Each row is where one point has got to under a steady rotation. How many ticks took it there?
The counts run from 0 to 449.
[-18 -47  -8   3 -10  -6   3 -26  24  24 -26  14 -43  -8   8  -6 -36  -2
  -5   0  19  20  17  22  43  -5  -6   7 -60 -23   6  -8  -3  24 -30  13
 -17  20 -15  12  22  -6 -30  20   6  15   2  19  12 -10  17  10   7 -25
 -20  27  -8   0 -12] => 403
[-12 -27   4  -3 -10  -4   1   2  47  17 -14 -13 -38  -9  -1  -5 -37 -13
  -9  12  -9  17   9  13  45 -23  -8  -4 -54 -33 -25   1   5  -7 -25  14
 -45  14   7  -9  13  19   7   2  22  18  -6  17  23  -5   2  17  -2 -21
 -22  22   8   0   2] => 105
[  4 -53   6  -1  -6  -6   1  14 -17  -3 -45 -21 -39   7 -21  -1  -5 -18
  33 -10  -6  26   1   6  18  -1 -13   8 -51 -16   5   7   2  26 -14  -6
  -7  34   0 -24  14 -10  -8   8  31  31   2  46  -1  -6  24  13 -10  -9
 -10  22   3   2  -1] => 231
[-24 -37  15  10   2   4 -36 -15  -5  10 -11 -10 -36  -7 -17  -6 -27 -16
  13   0  10  12  -7  18  56 -30 -13  13 -35 -17  -6  17  -5   4  -3 -21
  -5  -2   1 -17  13 -15  -5  18  10  34 -12  43  33 -28   8  15   7 -19
 -12   7 -30   9  15] => 250
[-13 -42  -9  14 -14  -2   2  14  10 -15 -10  -9 -47 -10   6  -2 -20  -1
  44  -4  13  21  -1  13  33 -18  -7 -22 -25  -6  16   7   4   0 -36   4
 -16  45   1 -16  11  -6 -17  12   8  10   7  50 -44  30   3  34   0 -38
   1  17 -10   5 -13] => 297
[ -7 -26  10  37  17  28 -28  14  21   6 -27  -9 -47  13  -6 -23 -18 -20
  31  38  13  14   6  25  46 -18 -13  10 -27 -12  -2   1  -5   1 -23 -12
 -13   1  -2 -22  15 -21 -24  19   5  19 -15  39  26 -17  13  10  13 -24
 -25  18 -17  18   0] => 311
[ -8 -17   8  19  12   7 -28 -30  16  12 -35 -17 -35   7  -3 -10 -12 -14
   5   4   3  31   5  17  47 -24 -19 -11 -43 -17 -16  11   9 -14 -13  -9
 -20  15  -9 -12  25  -1  -7  -6  22   2 -15  35  51 -11   4   1  -1 -28
 -37  20 -22   5  -8] => 348
[  3 -26  -7  39  -1 -11 -44  -2  14  -4 -27  -1 -39 -13   0 -30 -14  -5
  27  26   3  28   6  13  38 -14   4 -14   1  14  14   5  27 -11 -23 -11
 -17  30 -17 -21  25   6  -8  19  -2   1 -22  51  12   5 -11  21 -10 -15
 -33  26  -8  18   6] => 113
[ -2 -46  -7  19   5  -1 -12 -18  30   8 -22  17 -40  -9   6  -8 -31  -2
   9  24   1  11  26  13  25 -13   4   4 -23 -27  -3  22  13 -10  -9  29
 -34   6 -42  -2  10 -10 -32  -5  -2   6 -16  27   2  11   2  27  -5 -15
 -17  49  17  12 -16] => 69
[  1 -18 -16   7   9  -8 -21 -19  17  -9 -27   6 -34  13   4 -28 -27   9
  45   1   8  15  -7   6  32 -38 -10 -26 -34  -2   0  15  13  -8 -50 -21
   6  42  24 -10   8  28   1  23   8 -13 -10  27  10  12  10  26  10 -21
 -33  10 -12  26   8] => 218
[  1 -25 -28 -21 -14 -23  -8  21  41   3 -10 -10 -41   0  -5   6 -35  -1
   5  25 -25  -1   3  20  21 -15  -5   1 -32  -9  -2  13  13  12 -28  21
 -32  20 -18 -24  18  13  -1   5  15   4 -14  32   6   8  14  36   6   1
  -7  10  42  11  24] => 399
[ -9 -18 -11 -10 -11 -17 -30  -9  19   4 -18 -14 -26  24   6   6 -41  14
   6  22 -42  14   6  17  17 -27 -13 -28 -49  -6  -6  32  20 -13 -28  -9
 -18  21   3 -18  13   9   1   6  22   7 -18  20  31   4  16  25  27 -31
 -24  42   8  21   7] => 20
[ -7 -23   1  27   2  -3 -33 -25  -2  15 -11   0 -22 -19  -3 -11 -28  -8
   3  13  -8  12  21  24  53 -14 -17 -12 -26   0   7   2  36 -18 -33 -19
 -25  44 -18 -18  35  -7 -11  13  -6  22 -26  25  19   1  -2   3  -2 -25
 -28  41 -15  14  -1] => 14
[ -6 -46  20 -17   4  -5 -20 -17   6  -3 -38  -6 -36  39 -20  -1 -18 -14
  35 -10 -19  13 -28  -1  49 -20   2   9 -47 -24   7  16  -4  -2  -6  -7
  -7   6   2 -26  -2  -9  -9  15  17  15  -5  30  11   6  16  41 -10 -20
  -4  18   2  15   9] => 389
[-15 -13   5  17 -11 -11 -23   3  15  -6  -5 -14 -38 -22   4  -4 -34  -7
  -3  29   8  -6   4  20  38 -17 -23 -37 -12  -8 -10  24   5 -15 -39 -14
 -28  45   3 -20  28  21  11  23   6 -21 -18  37   0  10  -2  14   8 -19
 -19  26  -5  18 -11] => 82
[ -2 -29 -32   9  16   2 -26 -10   2 -20 -14   5 -37  22   4 -10 -32  -6
  34   3   4   7  -7   5  32 -33 -36 -12 -40   4  -9  14  22   0 -23  -8
  23  31 -21 -16   8  -6 -15  11   5 -12  -5  34  11  -1  20  16  13 -35
  -7  19  -5  21   5] => 353
[ -7 -42   3  31   3 -10 -40 -11  -9   7 -21  12 -50   1 -15  -9 -22  -5
  11   2  21  16 -19  14  36 -25  -9 -18 -11   8  15  24  -1   8 -23 -20
 -13  45  -9 -17  17   1 -26  31  -1  -7  -5  63  -3  -4  -5  20   5 -21
 -10  16 -19  17  -7] => 53
[ -8 -26  -7  -4  21  11 -24  12  14   1 -22 -10 -28  11   6  -8 -46   4
  36  20  -2  13  25   7   1 -37 -35  -5 -30 -29 -17  43   1 -12 -26   6
 -28  22   4 -34  12 -24 -15  -7  28  23  -1  30  -1   8  10   6  13 -36
 -16  35   2  12  -3] => 196
[  3 -18  -6   8  -2  -5  -4  -4  50  -8 -36  11 -59  24   2 -10 -11 -25
  16  17  14  12 -11  31  38 -24   8  11 -37  -6  -7  -4   1   1 -39  -2
  -7  21 -19   7  10  18 -15  11   0  -2   1  36  22   7   8  11  14 -30
 -19  12   4  11 -18] => 243
[ -4 -30  24  13   6 -22 -31 -25   9  13 -35   7 -36  -1  -6 -25 -21   3
   7   7   5   8 -22  12  51 -26 -12 -17 -32  -7 -12  27  10  -4 -18 -21
 -16  24  10 -37  22  12   9  19   0  -4 -32  33  15 -17   1  40  -8  -5
 -23  10  -5  21  28] => 150
[ 11 -34  -8  -4  -9 -14  -4  30  39  15 -22  12 -43   0 -10 -12 -30 -13
  22  23   7  -2  -7  16  10 -17 -10   9 -30 -18  -6  25   3  18 -34  14
 -33  24   1 -28  19  28  -8  23   8   4 -13  35  -9  13  13  37  16   7
  -8  -6  23  14  26] => 400
[-11 -33   4  23  -5  25 -36  15  25   4 -17 -35 -23   9  11  -3 -24  -3
   5  24  -2  23  20  31  26  -4 -16 -17 -32 -30 -10  -4   3  -9 -32  16
 -52  23   4 -10  13 -16  -6  10  24   8   0  32  10   7  -1  15   3 -23
 -19  37 -10   2 -16] => 38
[-18  -4 -10   4 -14  -8  -5  12  12 -10 -17 -31 -39   5  -2 -15 -23  -9
  29  33  -8  11   5  16  39 -25 -24 -15 -44 -22 -13  16  -1   0 -35 -31
  -1  14  16 -18  28  11  18  11  16  -4 -10  32  31  -7  23  -2  24 -20
 -34  13 -24  17   4] => 415
[-13 -34  -4  16  10 -21  -9 -29   7  14 -38   9 -51   8  -7 -16 -32  -2
  20   1  20  26   0   3  21 -42  -9   9 -35 -24  10  39 -16   4 -13 -23
   5  -3   3 -20  26  -6 -22  12  17  21   7  46   4  -8  17  25  10 -12
 -15  19 -10  11   1] => 91
[ -5 -35 -27   6  11   9 -32  31   8  -1 -32  -9 -44  17 -16   1 -28 -16
  42   1  16  23   8  23   8 -25 -31  -2 -24 -14 -15  20  12  21 -25  12
 -27  35   0 -20   8 -13 -12  14  31  27   6  46   0   0  24   8  18 -24
   0   7 -11  10  -5] => 97
[-17 -39  11  13   9  20 -10 -20  22   0 -15 -22 -24   2  16 -15 -30  15
  21 -10   7  35   5  14  44 -20 -10  -6 -68 -27  -2   1  -1  -2 -23   7
 -11  17  22 -20  13 -18 -12  -2  25  11   3   7   1   5   3  19  -1 -38
 -16  14  -3   9  -1] => 433
[-10 -24   5  -7 -12   3 -28   9  17   2 -12 -12 -48 -15   8 -17 -26   1
  23   6   6   9 -12  14  48 -11  -5 -40 -27   2  -4  -1  19  -7 -35   4
 -17  51  16 -19  10  30   7  25  22 -16 -28  20  10   8   0  40  -1 -30
 -24   8   7  12  22] => 278
[-17 -31  -8  -3  -3  -3 -10  12  26 -19   0 -23 -44 -17  24 -13 -36   4
  20  22   2  14  32   4  54 -15 -15  -9 -49 -29  -8  -1  29 -10 -33  17
  -5  17  -8 -20   1  -8   3  -2  27  -6 -24   6   3   7  23  19 -11 -31
 -31  36  15  14  23] => 239
[ -2 -47  -6 -14   9  10 -17   0   9  18 -10  -3 -29  16 -14  18 -41 -13
  19  -7 -40  19  11   5  32   0  -6  11 -46 -24  16   8  12   2 -27   8
 -29  14 -20 -20  -1 -25 -22  -6  19  30 -30  24  12  10  30  19 -10 -14
 -15  34  15   9  11] => 428
[-31 -37  12 -14  -9  13 -26  -8  11   1  16 -19 -35 -16  -6   5 -37 -11
  16   3  11   4   6  -2  51  -9 -11 -18 -28 -32  10  22 -20  -2 -25  -4
 -28  35 -11  16 -11  -8  -4   7  14  -1  -9  39  19  24  21  22   4 -32
 -32  38 -18   4 -23] => 123
[ -1 -40  -9  17  18   6 -32  -1  15  14 -45   3 -46   0  -3 -10  -1 -22
  17 -12  12  11  -9  32  46 -18 -23   3 -37 -11 -20 -12  27   0 -12   1
 -17  37 -12 -10   9  -4  -9  19  16  34 -14  23  27 -10   9  10   0 -39
 -11  18  -2   5  -8] => 408
[  1 -47 -16  14   9   7 -30   2  -3 -17 -40  10 -51  22   4  -8 -11  11
  50   7   4   6  -9   6  22 -26 -17 -16 -22   9   6  18   7 -10 -29  -5
  16  34 -15 -20   4  -7 -17  27   1 -19  -3  55   4   2  13  40  12 -33
 -23  33   3  19  -5] => 352
[-14 -34 -10 -20 -19 -40   0   0  23 -16 -31 -18 -59  -1   2  -1 -18  -3
   8  -2   5  18 -13  -1  35 -21   0 -20 -42 -13 -17  22  13   2 -12  15
 -13  33  -8 -20   0  28  20   2  33 -14 -10  28   3   1   9  27 -12 -11
  -5   7  28   6  10] => 65
[-25 -41 -30  -4 -13 -19 -19   5  18 -14  -6  -6 -46  11  -3   4 -22 -17
  30   0 -12  18 -27  19  34 -21  20  -1 -33   0  24   6   4  23 -39   3
  -5  21  -7   2   3   5  -8   6  21  17   2  43  -7  27   8  33   9 -36
 -11  15  -4   9  -3] => 358
[ -7 -53   3   3  -7  10 -11 -10 -10  17 -24   1 -41 -12   5  -5 -20  -7
  13   0  15  -4  22   8  40   6 -23  -5 -41 -21  -1  -6  11  10 -20   6
 -11  36 -32   5   7  -2 -27  24   6   7 -11   3  26 -12  28   9  -3 -26
 -26  51  -7   7  -4] => 208
[ 13 -37  -5  -6 -10 -13 -10  -4  -9  11 -23  17 -38  16 -26   9 -12 -24
  20   4   4  -2  -9   9  14  -2 -23 -11 -30   0   4  15  -3   8 -49 -18
 -28  55 -18 -26  32  28  -4  23   1  -4 -12  57   5   3  21  23   4   2
  -8  16   5  25   0] => 187
[-17 -26   6  12   2 -11 -19 -23  16   6 -45  -3 -47   2 -15 -17   5 -15
  26  -4  19  23   4  18  40 -25 -12 -19 -38 -20   0   0   8  -6 -23 -16
  -6  38   5  -9  15  21   6  17  15  13  -6  38  44 -19  16   1  -6 -22
 -37  25 -18   6 -18] => 347
[  4 -41  14  12   0  -5  11  16 -13 -10 -34 -25 -47  -9 -12 -19  -5 -19
  25  17   0  15  25   4  39   1 -34   1 -56 -25 -13  -6  11   5 -18 -10
  -2  22   2 -40  28 -18  -7  -8  27  20 -13  22   8 -14  26 -14 -14 -16
 -17  26   8  19   1] => 171
[ -4 -46  -6 -11   4  19 -32   2  -1   9 -33   2 -33  28   9  -2 -23  -4
  40   2  -2   0 -10  21  40  -7 -17 -15 -49 -10  -9  -2   6  -2 -32   6
  -5  27  15  14  -1  -1  -2  37  13   7  -8   4  25   2  28  34  15 -52
 -12  30  -5  13   6] => 79
[-14 -43 -14  11  -3 -32 -28  -3   3   6 -10  11 -57 -28 -16   4 -37 -20
  -6   1  15  13 -11  11  39 -31  -6  -2  -6  -9  13  41  15  10  -5 -16
 -24  24 -31 -17  19  10  -1   0  11  20 -25  47  -8   9   0  20  -6 -13
  -5  15  -9   2  10] => 424
[  4 -35 -11   7  -5   0 -15   5   7   7 -39 -23 -31  11 -15   1 -31  11
  22  19 -29  20  33  20 -11 -15 -15   4 -39 -12   4  34  21   9 -33  13
 -32  18  -9 -41  10   0 -24   0  26  10  -1  53  19 -15  17  14   4  16
 -26  38  16   6  14] => 331
[-11 -18   3   2 -16  -2 -28   3 -10   2 -13 -12 -34 -15  17  -2 -41  -1
   6  26  -6 -13  14  13  30 -20 -39 -36 -27  -8 -15  40  10 -17 -34  -6
 -28  24   3 -20  23  10  10  23  13   0  -7   7  25  -9  12  12  24 -36
 -10  36   5  18   3] => 81
